In the data rows, the value 500 means zero.
Each row has a hidden score. How much does it go up from the first row of each pair to the second? 10 means little or no change, 20 a big rise and 0 a big fall. The score is a weighted sum of the row's numbers plus the product of two more (or one squared), each taken from its middle value.
[312 664 627 604 562 469 279 238 448 336]
[548 496 708 842 527 489 327 361 512 264] >> 7
[292 419 379 318 345 471 675 458 567 465]
[342 711 794 861 598 527 311 696 367 566] >> 2
[640 656 592 653 501 571 348 536 432 349]
[624 582 517 465 468 554 309 556 408 549] >> 9
[525 473 464 396 529 481 470 663 575 479]
[595 512 503 491 441 347 457 553 487 368] >> 11
[404 506 554 513 542 508 314 476 477 361]
[489 712 541 557 632 689 511 634 314 726] >> 12
[450 456 409 568 444 447 504 577 525 442]
[446 554 449 503 472 667 563 406 446 735] >> 13
[371 546 729 651 664 459 379 403 470 334]
[496 551 479 486 561 494 444 513 471 487] >> 14
[375 259 327 363 452 488 669 613 569 527]
[584 427 374 250 585 317 702 524 604 500] >> 18
[456 406 387 549 481 430 557 318 610 421]
[581 588 508 501 479 611 479 485 299 666] >> 10
[346 523 548 357 481 603 588 539 486 660]
[291 329 290 503 433 429 636 490 612 555] >> 6
[512 353 435 437 468 382 437 325 605 313]
[361 631 526 604 464 555 382 727 394 507] >> 7
[708 465 333 541 444 425 583 494 564 580]
[578 679 624 644 551 470 561 599 575 492] >> 5
[383 280 298 452 485 362 548 640 590 419]
[581 416 566 476 565 536 390 375 392 519] >> 15
[584 744 577 634 524 576 487 540 436 554]
[539 542 530 531 553 551 382 403 460 463] >> 10
[624 593 421 482 439 590 518 523 413 536]
[593 639 762 554 481 494 309 437 471 314] >> 8
[470 610 361 530 505 540 674 625 637 614]
[414 500 438 428 608 458 722 701 608 557] >> 5
[598 661 612 512 493 528 369 574 472 599]
[393 585 390 486 559 640 571 503 498 750] >> 12
[574 342 414 246 554 509 643 388 506 650]
[663 374 540 492 530 374 509 433 596 349] >> 9
[410 619 535 510 451 525 365 587 525 381]
[441 427 475 415 479 411 462 676 563 468] >> 6
[541 606 585 651 604 645 509 586 437 653]
[741 397 446 545 414 449 427 535 435 406] >> 14
[470 348 424 443 399 341 635 478 584 444]
[578 350 416 247 471 457 621 378 435 540] >> 11
[384 520 325 440 482 588 683 490 533 757]
[598 389 387 526 530 514 594 345 579 549] >> 9
[469 494 322 360 455 572 687 368 532 599]
[583 524 488 590 506 480 596 496 568 590] >> 8
[547 525 461 434 564 387 548 406 599 536]
[457 555 507 549 523 510 576 527 416 566] >> 6
[568 415 589 472 561 462 499 504 440 450]
[386 341 369 396 548 550 658 341 508 488] >> 9
[489 742 720 564 523 582 481 435 463 540]
[437 607 530 601 566 548 402 687 509 541] >> 9
[406 473 409 258 496 552 638 460 479 673]
[646 609 543 450 498 665 353 491 387 565] >> 9
[524 625 605 562 433 525 546 570 497 495]
[657 470 565 515 536 355 493 574 502 420] >> 8
[583 514 425 430 460 475 502 606 518 464]
[454 610 427 499 436 577 495 600 477 627] >> 10
[536 482 395 593 450 603 607 811 539 665]
[675 467 612 477 588 411 475 490 557 454] >> 10
[210 539 691 690 586 448 569 665 572 428]
[405 414 452 616 471 397 466 380 595 309] >> 17
[385 698 714 823 504 544 457 664 496 512]
[399 397 343 348 434 423 610 344 575 503] >> 16
[530 343 249 152 514 512 738 298 549 599]
[573 405 524 488 555 536 417 423 424 400] >> 6
[270 437 518 512 507 597 488 435 431 532]
[364 300 439 394 518 408 573 286 635 443] >> 12
[365 377 546 503 564 429 513 492 546 486]
[678 551 506 615 589 508 418 468 418 530] >> 13
[393 565 511 686 563 526 452 540 401 463]
[533 602 450 396 495 598 435 569 421 564] >> 15
[368 579 623 603 460 574 341 655 318 553]
[592 588 410 538 413 619 468 418 465 544] >> 17
[338 513 462 559 644 521 634 351 642 563]
[809 528 426 370 458 630 459 428 411 534] >> 13
[457 444 551 643 465 407 326 321 568 366]
[529 616 558 513 610 644 421 606 446 589] >> 8
[618 500 565 402 497 537 443 372 493 484]
[640 608 811 735 534 431 230 654 490 220] >> 6
[666 426 524 574 499 306 329 580 492 335]
[403 484 787 735 539 577 294 556 398 335] >> 3
[424 694 611 650 473 577 519 649 489 631]
[369 585 456 574 593 510 667 568 562 657] >> 12
[625 423 467 471 411 363 533 567 595 392]
[465 264 284 316 526 345 640 231 591 456] >> 5
[286 588 283 309 510 596 628 594 590 719]
[445 597 574 565 548 528 351 623 490 446] >> 7
[519 328 383 603 447 337 526 606 584 356]
[476 517 448 365 449 562 333 482 411 450] >> 9
[679 384 537 655 419 526 425 443 502 448]
[522 432 532 393 544 442 283 579 508 359] >> 8
[313 629 547 564 544 694 393 510 382 640]
[475 488 552 425 459 511 576 335 561 428] >> 12
[452 629 375 480 500 586 591 587 481 573]
[456 351 459 476 446 471 465 468 483 539] >> 6
[391 450 483 489 572 540 439 396 379 421]
[215 518 439 467 527 591 692 535 516 743] >> 14
[559 474 643 476 501 431 319 538 527 278]
[294 670 528 588 545 533 368 415 501 526] >> 12
[421 308 412 353 395 462 593 362 492 437]
[459 503 535 680 563 445 407 331 529 359] >> 14
[507 303 376 347 582 334 471 446 571 329]
[635 509 673 582 556 400 352 404 509 246] >> 13
[541 483 459 254 546 491 506 570 469 442]
[641 439 475 511 543 497 381 557 402 436] >> 8
[409 554 593 457 572 512 325 470 398 411]
[386 543 683 743 566 602 295 701 372 586] >> 4
[536 538 289 433 389 631 719 423 508 806]
[548 409 292 357 571 444 677 617 529 551] >> 4
[530 708 587 628 469 599 465 880 355 716]
[431 397 346 391 470 502 663 311 505 597] >> 16
[307 568 526 530 512 547 268 444 421 449]
[545 497 572 706 458 480 236 374 483 397] >> 12
[483 564 419 544 628 640 635 545 450 730]
[630 432 524 416 605 456 624 548 646 469] >> 10
[516 439 671 753 486 393 156 339 431 125]
[347 470 597 636 491 321 424 388 675 303] >> 13
[235 583 488 442 465 521 525 486 536 579]
[460 414 480 417 520 458 563 457 562 418] >> 8
[400 633 398 675 366 592 526 589 449 658]
[472 502 501 510 572 427 534 704 528 459] >> 7
[460 499 704 440 596 529 358 621 432 457]
[503 478 585 734 503 495 459 668 458 570] >> 8
[473 586 676 675 578 441 450 562 512 468]
[389 486 591 349 440 568 331 522 405 438] >> 12
[532 467 256 386 403 529 671 441 578 652]
[448 487 579 408 400 541 402 629 470 465] >> 5
[391 567 522 612 550 650 447 599 385 652]
[565 430 471 265 600 453 497 602 547 419] >> 12
[491 586 475 518 516 587 406 491 422 567]
[542 478 279 250 545 576 674 531 500 681] >> 11
[434 691 545 669 400 616 384 601 392 599]
[471 419 447 440 452 524 424 577 404 534] >> 7
[594 360 409 541 520 490 557 446 484 465]
[514 518 487 569 612 509 430 476 462 572] >> 11
[449 547 594 646 467 517 504 424 530 387]
[689 368 471 495 525 378 620 595 581 459] >> 9
[674 499 449 325 598 481 645 323 611 485]
[482 609 632 504 389 395 420 529 543 266] >> 10
[479 520 561 508 555 522 403 483 478 470]
[517 456 494 385 470 368 581 391 621 409] >> 14
[566 614 725 642 498 476 271 577 446 286]
[418 455 284 401 482 520 677 645 489 741] >> 10
[599 291 379 472 445 461 607 287 611 455]
[734 375 401 509 487 425 648 747 589 485] >> 11
[304 510 707 560 561 497 338 542 379 423]
[412 567 635 558 426 491 216 469 380 265] >> 13
[236 396 503 570 414 314 451 483 666 286]
[497 380 467 250 532 406 578 401 567 421] >> 11
[640 452 366 353 486 470 669 469 607 581]
[418 432 518 471 535 453 670 539 579 615] >> 5
[448 685 517 589 436 645 477 537 415 633]
[651 361 279 369 477 400 591 343 584 529] >> 12
[390 519 613 621 432 397 499 480 555 354]
[645 517 431 444 515 436 610 562 573 487] >> 13
[398 512 492 512 497 505 680 420 555 657]
[478 210 331 489 473 312 579 327 640 430] >> 7
[544 441 541 534 526 578 433 454 358 576]
[601 626 441 452 561 655 464 504 393 678] >> 15
[309 577 720 687 606 427 339 404 517 343]
[285 408 392 525 483 503 520 242 442 551] >> 12
[470 487 285 334 444 540 643 456 519 695]
[730 495 437 382 461 521 488 532 556 495] >> 11
[568 472 419 515 441 454 567 283 594 453]
[356 620 397 539 485 544 540 532 490 547] >> 7
